One turn moves each row of this set onto another row. After a few examples, where does it send each row asked below?
K664: [ 32   5  -2  13   6  21   5  -6  -6   8  -9   2  -3  -5   2  -5   0 -14
 -11  10 -11  33  22  -2   3  -9  -5 -27  -3  22  -2   0 -13   4  -8 -14]
K145: [ 32   6  -4  18  -1  21   6  -2 -11   2  -7   2   3  -4   5   1  -3 -15
  -6  14  -3  28  21   3   3  -6   2 -16  -4  26   2   1 -15  -1 -11  -8]
K220: [ 30   2   4  23   6  -3  15   8  -3   9   7   6  -7   4  18  -7  12   2
  -6   2   1  33  13 -13 -12  -6 -10 -24  -7  17 -12   5 -14  -2 -15  16]
K319: [ 43 -11  -1  -1  19  -8  -1   3 -10  11  -7   2   7  15 -10  -3  10  -1
 -21 -14   3  24   8   1  -8  -1   0 -21   2  11  -9  -5 -19  -6 -11 -10]
K285: [ 48  -6  -4  -1  14   1   2   5 -18  11  -9   5   3  15 -12  -3   7  -2
 -17 -16  -8  21   9   4  -1  -4   7 -10   3  12 -11   0 -18  -7 -13  -9]
K711: [ 25  -9  -9  12   5 -11   0   3 -12  11   1  -2   6   8  17  -4  11 -11
  -7 -13   4  29  12  -9 -12  -4  -4 -10   6  20 -17  -5  -7   3  -8  23]
K91: [ 32  -9 -18  19  -3  -2 -16  -4 -18   3 -17  -3  -3   3  -3  -1   5 -16
  10   7 -10  28   0  -4   8  -6 -14 -12  -9  19   2  -4  -2 -10  -2 -10]
K532: [ 29   2  -3  21  12  -1  16   8  -5  14   3   8 -16   9  14  -3  10   4
 -12   4 -10  31   7  -9  -3  -9 -18 -23  -9  21 -12   6  -7  -6 -16  14]
K619: [ 42  -6  -4   2  12  -3  -2   8 -10   9 -11   5   6  22 -12   5   6  -1
 -15 -16  -9  32   8   0 -13   7  -2 -13   7   8 -11  -9 -12 -14 -13  -9]
K54: [ 31  -3   0   5   7  -2 -15 -14  -2  -3  -9  12  -2   3  17   9  12  10
  -7  -5  -6  32   2   4 -15  -8 -18 -17   4   3  -5 -14 -10   2 -11 -10]
K757: [ 21  -3   0  19   7   1  14   3   0  12  -3   3 -11   5  15  -5   3   0
 -14  10  -4  28  11 -10  -3 -17 -20 -34  -9  17 -13  -3 -13  -4 -16  12]
K578: [ 32   4 -12   8  11  -1   1 -25 -11   5 -12   3   8  -5  -2  -1  13   7
  -4  10  -6  28   3 -13  -3 -17 -24 -21   4   3  -9 -11 -19  -4  -1   1]
K284: [ 48  -6  -1  17   4 -14   0  10  -9   5  -4   0 -15  23  -3  -4  18   9
   4  -4 -10  32  -2  -7  -9  -3 -15 -16  -6   9  -2 -11 -12 -18 -11  -6]
K908: [ 22 -11  -6   4   8  -7  -4  -5  -7   7  -5  -1   6  10   9  -6  19 -17
  -9 -15  10  30  11 -12 -13  -7 -10  -8   4  14 -21  -2  -6   7 -10  11]
K938: [ 44  -8  -3  15  -3  -5   0   9 -16   2  -4   2 -18  18  -3  -2  19   9
   2  -4 -10  16  -8 -12  -2  -1  -9 -11  -9  16   3  -4 -17  -8 -15  -9]
K190: [ 48  -3  11  18  -1 -11  -2   5  -9  10   0   5 -15  18  -5  -6  20  10
   0  -2 -12  21  -9  -4  -8   1  -6 -14  -4   9  -2 -15 -18  -4 -18  -7]
K672: [ 45  -4   4   1  14  -9  -8   2  -9  12  -4   3  11  18 -12   0  17  -3
 -13 -13  -6  21   4   1  -6   2  -1 -10   1   8 -12  -6 -16  -2 -17 -11]
K534: [ 17  -9 -15   9   5  -5  -8  -1 -11   4  -3   6   8  10   7  -3   4 -14
  -5 -13   0  32   9 -10  -5  -6 -16 -11   3  14 -18  -3  -2  -4 -15  21]
K354: [ 36  -6  -3   7  10  -1 -15 -16  -5   6  -4   3  -1  -2  10  11  12  -2
   8   3 -18  26  -2   8 -18 -14 -18 -21   7  12  -8 -12 -17  -6 -12 -13]
K374: [ 29  -6 -11   9 -15  -3  -4  -7 -14   5 -17  -5  -3   4   3   1   4 -17
   8   2   1  25  -2  -8  11  -5 -12  -6 -10  26  -3   1  -4 -11  -4  -3]
K345: [ 49  -4  -4   7  10  -1   0   7 -18  11 -10  -2   9  16  -6   0  15   0
 -17  -6  -3  25  13   2  -9   7  12  -9   5  16  -5 -10 -19  -5 -14 -10]
K585: [ 41 -14   3  18   1 -16   2   8  -8   4  -2   2 -20  17   0  -8  19   9
  -3  -4  -4  19  -6  -7 -11  -1 -10 -22  -4  14   1 -15 -21  -8 -10  -7]
K130: [ 52  -5   3  20  -3  -9  -2  12 -16  10  -8  -6 -10  14   2  -7  22   9
   1   0  -4  25   1  -9 -10  -2   1 -14  -9  15   3  -7 -19  -9 -13 -10]
K198: [ 31 -10 -11  11 -11  -8  -9 -10 -15   4 -20  -8  -5   5  -1  -2   9 -19
   4  13   0  21  -1  -2   9  -5 -12 -14 -13  26  -2  -9 -11  -8  -5 -11]
K5: [ 45  -6   4  18  -4  -5   2   3  -6  11 -11 -11 -16  18  -1  -4  27   3
   4   4  -9  24  -3 -11  -9  -3 -11 -15  -8  15   0 -13 -16  -5  -9 -15]
K645: [ 24   0  -7   2   2   3 -10 -15 -16  -5 -12   9  -5  -9  10   7  12   4
   3   2 -13  25   6  -6 -16 -11 -19 -27   6   6 -11 -11 -20  -1  -9  -5]
K168: [ 37  -5  -5  13  12   2  -1 -23   1  18  -7   1  11   2  -2   8   8   3
  -3  11 -11  29 -10  -5  -9 -11 -16 -18   2  10 -11 -15 -21 -10  -9  -8]
K46: [ 32  -4 -11  21 -13   2  -8  -3 -17   7 -15 -10   1   1  11  -3   4 -18
  11   8  -1  23   7  -7   7 -13  -5  -7  -8  25   4  -6  -8  -3   0  -3]
K818: [ 33   4  -9  13 -11  -1  -5  -7 -14   7 -20  -9  -5   5  -3   7   9 -20
  11  12  -7  20   4  -5   8 -10 -16 -11 -10  22  -3  -9  -8  -7   0 -10]
K819: [ 37   3  -7  16   5  17  -1  -2 -13   2 -14  11  -4  -3  -8   0 -10 -11
  -5  12 -16  33  13   6   4  -2  -3 -23  -4  19  -1  -1 -12  -9  -9 -13]
K540: [ 27   2   1  20   6   2  10   1  -4   0   1  11 -12   7   8  -8   4  -4
  -4   7  -7  37  11  -7  -8 -13 -19 -25  -9   8 -16   3  -8  -6 -19  19]
K289: [ 28   1   8  22   4   4  12  -1   1   7   6   6 -15   9  16 -14  16   5
  -9   3  -5  34  12 -13 -11 -11 -15 -24  -4  13  -9  -4 -12   5 -17  10]
K314: [ 30   4  -1   8   0  11  -4  -5 -12   6 -10   5  -2   0   1  -6  -6  -8
 -11  11  -8  29  16  10   7  -5  -2 -29  -2  26   3  -8 -17  -8 -15 -20]
K124: [ 39  -1   1  11   8  -5  -4 -25   1   9 -16   9   3   5   4  -1  10  11
 -11   2   3  36  -6  -5  -7 -16 -16 -11  -3   0 -10 -15 -15  -5  -4   0]
K790: [ 14 -11 -13   7   6  -8  -6  -1 -14   6  -3   4  -1   4  11  -3   5 -18
  -6  -8  15  26  10  -7 -11 -14 -13 -15   4  24 -18  -8  -8  -4 -11  13]
K640: [ 43  -1   1   0  13   6  -3   0 -10  15  -7   0   6  15  -8  -3  14  -6
 -13 -10  -4  29  14   2 -12   0   4 -12  11  18  -8  -9 -19  -5 -13 -21]
K114: [ 31  11  -3   7  -1  13   6  -5  -9   4  -7   7  -5   3   6  -4  -6  -8
  -8   6 -13  33  18  10  13  -8  -4 -19  -3  26   0   2  -8  -9 -11  -9]
K617: [ 25   4   5  20  11   3   9   3  -2  11  -3  13 -10  -2  14  -2   5  -1
 -14  -1  -6  30  11 -14  -6 -12 -20 -27  -8  10 -14  -1  -7   6 -10  14]
K63: [ 27  -7 -15  17  -9   2 -10 -10 -16   4 -12  -7  -8   0   4  -8  13 -20
  10   6   1  24   3 -13   1  -9 -14  -7  -2  27  -2  -9  -6   1   2  -7]
K511: [ 29  14  -2   8  -1  16  -3  -3 -12  11 -11   5   3  -2  -5   2  -6 -12
  -3   9 -11  29  18   1   7  -8  -7 -20   3  24  -1  -8 -13  -7 -10 -18]
K831: [ 23  -8 -12   5   7  -6  -4   2 -16  14  -5   7  -2   6  10   0   7 -13
  -8 -18   4  29   5  -6 -11  -8 -10  -8   4  24 -24   0  -4  -7 -12  17]
K848: [ 19  -2 -10  12  10  -9  -6  -1 -12   8   0  11  -4   1  10  -2  11 -15
  -6 -12   8  26   8 -11  -8 -11 -19  -8   3  17 -18  -5  -1   4  -3  17]

K818 moves to K190
K91 moves to K284
K640 moves to K908
Where do these go?
K938 moves to K532
K124 moves to K645
K46 moves to K130
K585 moves to K757

